Rotation paths and how fast each direction turns (degrees a step):
Each turn is a multiple of 5 degrees from 10 to 175, or 0.
Each row of a path follows its step; steps can be skipped.
Path 1:
step 13: -2; 11; -4; 28; 10; -1; 26; 20; 4; -17; -24; 22; 11; -5; -1; -8; -1; 0; 27; 15; 8; -18; -7; -1; -12; 18; 7; 12; 2; -1; 5; -1; 9; -10; 38; -16; 17; 6; 17; 20; -2; 14; 24; 17; 10; 23; -19; -9; -7; 8; -3; -17; -1; 21; -3; 16; -10; -18; -11; -13; 18; -34; -34; -1; 25; 2; -27; -10; 9; -10; -27
step 18: -13; 19; -19; 26; 19; 6; 22; 30; -7; -11; -30; -6; 6; 5; -13; -34; 10; -19; 33; 3; 0; -13; -16; -25; 0; -12; -1; 17; 12; -5; 25; 5; 0; 11; 30; -14; 5; 11; 11; -34; 20; 3; 16; 20; -2; 8; -16; 7; -3; -2; -10; -4; 16; -12; 17; -20; -3; 6; 5; -2; 6; -14; -6; 2; 0; 16; -29; 0; 11; 34; 1
step 22: 6; 4; 10; 28; -21; -4; -4; 21; -12; 2; 3; -17; 37; -6; 0; -4; -3; -10; 12; 1; -23; -3; -9; 0; -12; -4; -8; 3; -8; 9; 18; -24; 5; 5; 24; 9; 14; 3; 16; -22; 16; 7; 21; 6; 0; 29; -11; -9; 8; 20; 14; 8; -12; -28; 51; -2; -4; -9; 6; 5; 24; -8; -6; 7; 36; 20; -5; -29; -1; 21; 13
step 25: -15; -15; -9; 14; 10; 6; 21; 31; 8; 7; 17; 13; 22; -9; -14; 16; 5; 10; -2; 4; 15; -13; 11; -20; 3; -1; 3; 32; -32; 4; -1; 3; 16; -2; 0; 9; -19; -7; 20; -20; -17; 3; 7; 16; -5; 13; 9; -12; 16; 28; -15; -10; -8; 12; 31; -15; -13; -7; 9; 2; 22; 0; -14; 33; -18; -6; 8; -42; 25; 18; 22
step 26: 6; 12; -14; 43; 13; 6; 14; 28; 24; 10; -5; 12; 48; 6; 7; -27; -28; -14; 23; 13; -4; 13; -12; -6; 14; -15; 1; 28; 5; -1; 20; 3; 18; 11; 23; -5; -7; 11; -5; -2; -15; 12; 12; 15; 14; 20; 24; 4; 12; -9; -4; -3; -9; -16; 14; -3; -14; 4; 17; -26; -5; -8; -2; -12; 18; -5; -9; -16; 3; 17; 19
step 28: -14; 10; -6; 19; -22; 30; -15; 1; 37; 2; 0; 29; 38; 7; 9; 23; -24; -2; 12; 12; 10; -9; -1; -11; 8; -12; 0; 7; 0; -20; 26; -38; -13; -10; 28; 9; 12; -14; 2; -15; -1; 7; 9; -2; 1; -8; 10; 0; -13; 30; -8; 14; -7; -3; 20; 7; -5; -23; -6; -9; 23; 4; 14; 5; 13; -22; 9; -27; -6; 20; 10
step 29: 4; 30; -18; 21; 2; 34; 12; 22; -4; -12; -20; -8; 31; 10; 9; 12; 8; -8; 11; 19; 19; -14; 21; -15; -17; 0; 14; 3; 4; -10; 35; 1; -13; -6; 9; -6; -16; 9; 28; -21; -21; 0; 7; 12; -28; -9; 10; 4; 11; -8; 10; 5; 6; 3; -2; -12; -5; -4; 21; -20; 13; 13; -21; 34; -23; 16; -2; -14; 11; 28; 5
step 38: -3; 19; 34; 22; 13; 12; -7; 15; -20; 1; 0; -2; 11; -4; 0; -10; -1; -2; 8; 5; 7; -18; 3; -21; -9; -3; 49; 2; -16; 5; -12; 4; 5; 2; -1; 6; 7; 22; 6; -1; -20; 23; 6; -29; 6; 28; 1; 2; 17; 26; 31; -33; -12; 9; 9; 12; 3; 3; -15; -25; -3; 5; 7; 25; -20; -12; 10; -36; 10; 13; -11
step 39: -16; 11; 1; 25; 11; 38; -29; -7; 24; -3; -7; 29; 0; 15; -4; -17; -21; 0; 26; 17; -15; -8; -10; -5; 11; 6; 32; -16; -23; 1; 1; -8; -22; 3; 2; 8; -6; -6; 12; -9; 13; 8; 24; -6; -8; 13; 4; 1; 15; 27; -8; -10; -28; -13; 22; -21; 1; -7; -6; -20; 1; 10; 3; -21; 37; -7; -19; -19; 21; 2; 0
Directions:
-6; -1; -3; 2; 2; -5; 1; 4; 3; -7; -2; -3; 3; 2; 2; -2; 3; -5; -8; 0; -1; 0; -2; 2; 5; -3; 3; -2; 3; 1; -2; 3; -2; 3; 1; 3; 2; 9; 2; 1; -1; 2; -5; -2; -5; 8; -2; -8; -4; -5; 5; -1; -6; 4; 0; -5; 2; -1; -1; 1; 2; -1; 11; -2; 2; 3; 0; -1; 3; 0; 4 : 90
0; -3; 5; -1; -6; 0; -4; 0; -4; 7; 0; -4; 0; 5; -3; -1; 3; 2; -1; -1; 1; -2; -4; 5; 6; -2; -2; 1; -3; -7; -2; -6; -5; 3; 4; -4; 0; -1; -1; 2; -3; -3; 0; -2; 7; 6; 0; -2; 9; -2; 3; -1; -2; 2; -1; 2; 2; -4; 0; 0; 8; 0; -1; 8; -7; 5; -5; 3; 2; -4; 5 : 135
4; 3; 2; 0; 8; 1; -10; 1; 2; -2; 1; 1; -3; -3; -7; 2; 4; -2; 5; 1; 1; 3; 4; 3; 2; 6; 3; -2; -1; 5; -6; 1; -4; -4; 4; 2; 3; 6; 1; 0; -7; -2; -3; -7; 2; -6; -3; 6; 9; 0; -4; 2; 0; 4; -5; 0; 4; -1; 0; -5; 0; 0; 6; 1; 5; 1; -2; -2; -3; 0; 2 : 10
-11; 2; 0; 2; 5; -3; 2; 2; -3; 1; -7; 4; -3; -1; 2; -2; -1; 4; -1; 0; -1; 0; 1; 1; 4; 4; 1; 4; 2; 3; -1; 4; 9; 4; -1; 1; 0; 0; -10; 2; 2; 3; 2; 2; 1; -1; -3; 3; 7; 4; -5; -2; -3; -2; -1; -3; 2; 5; -8; -5; 3; 0; -1; 0; -6; -4; -4; -1; 6; -4; 5 : 55
5; 1; -5; 3; -1; -2; 0; 4; -4; -2; -5; -2; 1; 1; -4; 1; 3; 0; -3; 3; -5; 6; 2; 2; 1; -2; -5; 7; 1; 3; 2; -6; 2; -2; 2; -1; 0; -1; 1; -2; 0; -2; -4; 6; 2; 3; 5; -1; 4; 5; -2; 5; 10; -3; -6; -3; -5; -4; -4; 4; 3; -6; 3; -3; -2; 1; 6; -6; 0; 4; 6 : 10
0; 3; -5; -3; 3; -1; 1; 4; -3; 1; -5; -1; 2; -3; 4; 12; 2; -3; 1; 0; 3; 1; -8; 1; 6; 3; -9; -2; -3; 2; -2; 1; -4; 3; -5; -7; -2; 1; 1; -3; -8; -1; 0; -1; 0; -4; -2; -4; -4; -1; 0; 2; -2; -5; 5; -3; 0; -1; 0; -2; -2; -6; -4; 3; 0; -2; -8; -5; 0; 3; -1 : 95
2; 3; -6; -3; -4; 7; -1; 3; 0; 3; 5; 1; 0; 1; -4; 1; 1; 6; -3; 1; 1; -2; 2; 2; 8; 3; 3; 1; 0; -4; 4; -3; -1; -6; -4; 4; 6; -6; -4; 2; -1; 5; -2; 6; 0; -1; -6; 0; -3; -3; 4; -5; 5; 4; -2; -6; 4; -5; -1; 1; -1; -1; 0; -3; 4; -4; -5; -5; 6; -4; -5 : 95
